cols: P M Y E
(72): [102  52  71  93]
(40): [116 107 127 131]
(152): [108 141 137 138]
(91): [ 99  92  72 100]
(143): [167 150 189 144]
(142): [102 136  99 127]
(150): [110 147 170 119]
(156): [120 121 148 141]
(10): [ 79 113 105 111]
col: [127 137  72 189  99 170 148 105]
Y
col: [ 71 127 137  72 189]
Y
col: [144 127]
E
col: [131 138 100 144 127]
E
col: [102 110 120  79]
P
col: [150 136 147 121 113]
M
col: [ 71 127 137  72 189  99 170 148]
Y

cols: K N G S Q
(90): [207  78  53 205  79]
(126): [ 65  45 202  52  46]
(8): [188 210  55 202 209]
col: [ 46 209]
Q
col: [78 45]
N

cols: L D W J A
(76): [132 139 124  79 127]
(66): [132 139 124 143 216]
(59): [104 180  92 100  57]
(80): [169 124 142 154 108]
(108): [104 180  92 173 131]
(93): [112 157 146 103 100]
col: [216  57 108 131 100]
A
col: [ 79 143 100 154]
J
col: [124  92]
W
col: [ 79 143]
J
col: [132 104 169 104 112]
L
col: [169 104 112]
L
col: [169 104]
L

cols: F X H T
(22): [147 188 136 211]
(13): [ 83 154 123  79]
(69): [105 101 136  91]
(87): [108 160 121 176]
col: [ 91 176]
T
col: [ 79  91 176]
T
col: [79 91]
T
col: [154 101 160]
X

cols: U B C R
(96): [116 145 164 136]
(47): [139 123 117 144]
(130): [149  83  45 114]
(99): [122 109 132 134]
col: [114 134]
R
col: [164 117]
C
col: [116 139]
U
col: [164 117  45]
C
col: [145 123  83]
B

cols: ditu lok mimas pugav Sen
(110): [153 137  76 123 186]
(52): [128 108 126 110  31]
(48): [223 185 132 170 128]
col: [108 185]
lok
col: [137 108]
lok
col: [153 128]
ditu
col: [186  31]
Sen
col: [110 170]
pugav

cols: vel fadol bisi Bepez zute muz
(81): [122 140 136  98 143 116]
(75): [117 151 118 119 139 111]
(17): [127 125 137  91 144 139]
(164): [149 144 116 137 156 134]
(82): [133 111 141 135  93 117]
(38): [133 111 141 141 128 151]
(188): [134 103 125 121 113 101]
(148): [ 65 142 141 123 154  76]
(104): [141 145 120  52 115 147]
(25): [122 140 136 138 111 105]
(123): [121 179 147 122 121 117]
col: [115 111 121]
zute
col: [139 134 117 151 101  76 147 105 117]
muz
col: [103 142 145]
fadol
col: [118 137 116]
bisi
col: [111 103]
fadol
col: [139 134 117 151 101  76 147]
muz
col: [151 101  76]
muz

cols: tevis bodek Fefo fil
(51): [141 181 101 100]
(144): [140 195 172  85]
(44): [ 99  26  87 172]
(37): [116 137  96  96]
(153): [105 105 105 105]
(27): [140 195  85  85]
(155): [105 105 105 101]
(4): [141 183  99  99]
q: [105 105 105 105]
(153)
col: [105 140 105]
tevis
col: [ 96 105  85 101  99]
fil
col: [195 105]
bodek

cols: giv Vis Pazag Tepa
(62): [139 146  38 121]
(107): [131 221 191 127]
(60): [126 116 204 136]
(77): [127 201 188 129]
col: [121 127]
Tepa
col: [191 204 188]
Pazag
col: [204 188]
Pazag
col: [139 131]
giv

cols: zure gozi tedu Nedar Tibus
(61): [148 147  98 181 172]
(42): [100  99 159  70  82]
(6): [130 138  95 175 187]
(16): [167 174  83 212 198]
(128): [109 105 157  77  82]
col: [ 99 138]
gozi
col: [ 99 138 174]
gozi
col: [181  70 175]
Nedar
col: [148 100 130]
zure

cols: bope rize pebi kez kisos zuga Banub Pavak
(192): [ 93 125 132 162 191 167 138 131]
(84): [168  65 133 134 167 156 124 106]
(134): [155 101 108 133 196 130  97  85]
(106): [171  63 131 135 170 161 123  99]
(189): [169  64 135 133 168 157 125 106]
(184): [128 127 132 134 134 130 126 126]
(187): [137 119 136 151 144 136 118 113]
(85): [132 101 107 131 200 125  96  84]
(138): [155 101 107 131 200 125  96  84]
(73): [ 77 115  96 212 165 134 183 117]
col: [ 65 101  63  64 127 119 101 101 115]
rize
col: [157 130]
zuga
col: [170 168 134 144 200 200]
kisos
col: [106  85  99 106 126 113]
Pavak
col: [171 169 128 137 132 155]
bope

cols: Luz gopa Remom Zenu Ser
(31): [110 208 183 105 191]
(115): [115 183 198 175  43]
(119): [ 87 155 205  52 171]
(11): [ 87 155 205  52  43]
(24): [110 208 183 105 192]
(5): [ 76 145 146 207 115]
col: [208 183 155 155]
gopa
col: [ 43 171  43]
Ser
col: [110  76]
Luz
col: [ 52 105]
Zenu
col: [ 43 192 115]
Ser
col: [171  43 192 115]
Ser
col: [105 175  52]
Zenu

cols: tos lil Gik Fip fasu bifi
(111): [141 191  58 104 210 160]
(120): [218 158  83 151 192 178]
(23): [218 158  87 151 192 178]
col: [104 151]
Fip
col: [158 158]
lil
col: [178 178]
bifi
col: [160 178]
bifi
col: [141 218]
tos

cols: koz kipi gozip rin zila riz
(163): [169 155 110 150 100  74]
(7): [ 81 115 144 113  69 156]
(146): [169 155 110 150 183  74]
(26): [ 91  94 154 114  73 169]
(154): [169 155 110 150  98  66]
(162): [ 80  85 124 204 153 133]
(50): [ 91  94 154 114  73 102]
col: [183  73]
zila
col: [133 102]
riz
col: [155 115 155  94 155  85]
kipi
col: [ 94 155]
kipi
col: [144 110 154]
gozip
col: [154 110 124 154]
gozip

cols: tup zevok fab tegos Liv Bodo
(57): [ 84 122 136  86 178 159]
(12): [ 93  63 124 107 156 144]
(125): [ 93 111 124 107 156 144]
(133): [ 96 120 133  90 163 163]
col: [111 120]
zevok
col: [124 133]
fab
col: [124 124 133]
fab
col: [156 156 163]
Liv
col: [136 124]
fab
col: [ 63 111]
zevok

cols: tul gifo Raz sapir Tifa sal
(105): [152 105  80 116 113 161]
(121): [150 125  57 134 136 103]
(68): [101 143 209  91 141 101]
(114): [216 121 136 157  94  96]
(101): [101 143 209 122 130 176]
col: [152 150]
tul
col: [ 57 209 136 209]
Raz

cols: Zogib suri Zud pum Tabok nekal
(74): [113 141 122  97 125 146]
(34): [109 132 112  95 166 139]
(88): [141 147 119  96  86  98]
(137): [111 188 136  97 111 180]
(78): [124 146 135 131 129 149]
(58): [131  92 117 127 134  99]
(3): [147 176 172 189  74 174]
(71): [118 230 159 130 115 217]
(127): [148 155 121 104  96  97]
(149): [139 114 116 116 127  91]
col: [ 86 111 129 134  74 115  96 127]
Tabok
col: [125 166  86 111 129 134  74 115]
Tabok
col: [ 97  95  96  97 131]
pum
col: [159 121]
Zud
col: [109 141 111]
Zogib
col: [95 96]
pum

cols: benal vere Duze miba koram Buve
(43): [174 131  52 163  63 163]
(122): [ 89 142 204  90  71 172]
(94): [174 131  52 163 161 106]
col: [63 71]
koram
col: [163  90]
miba
col: [142 131]
vere

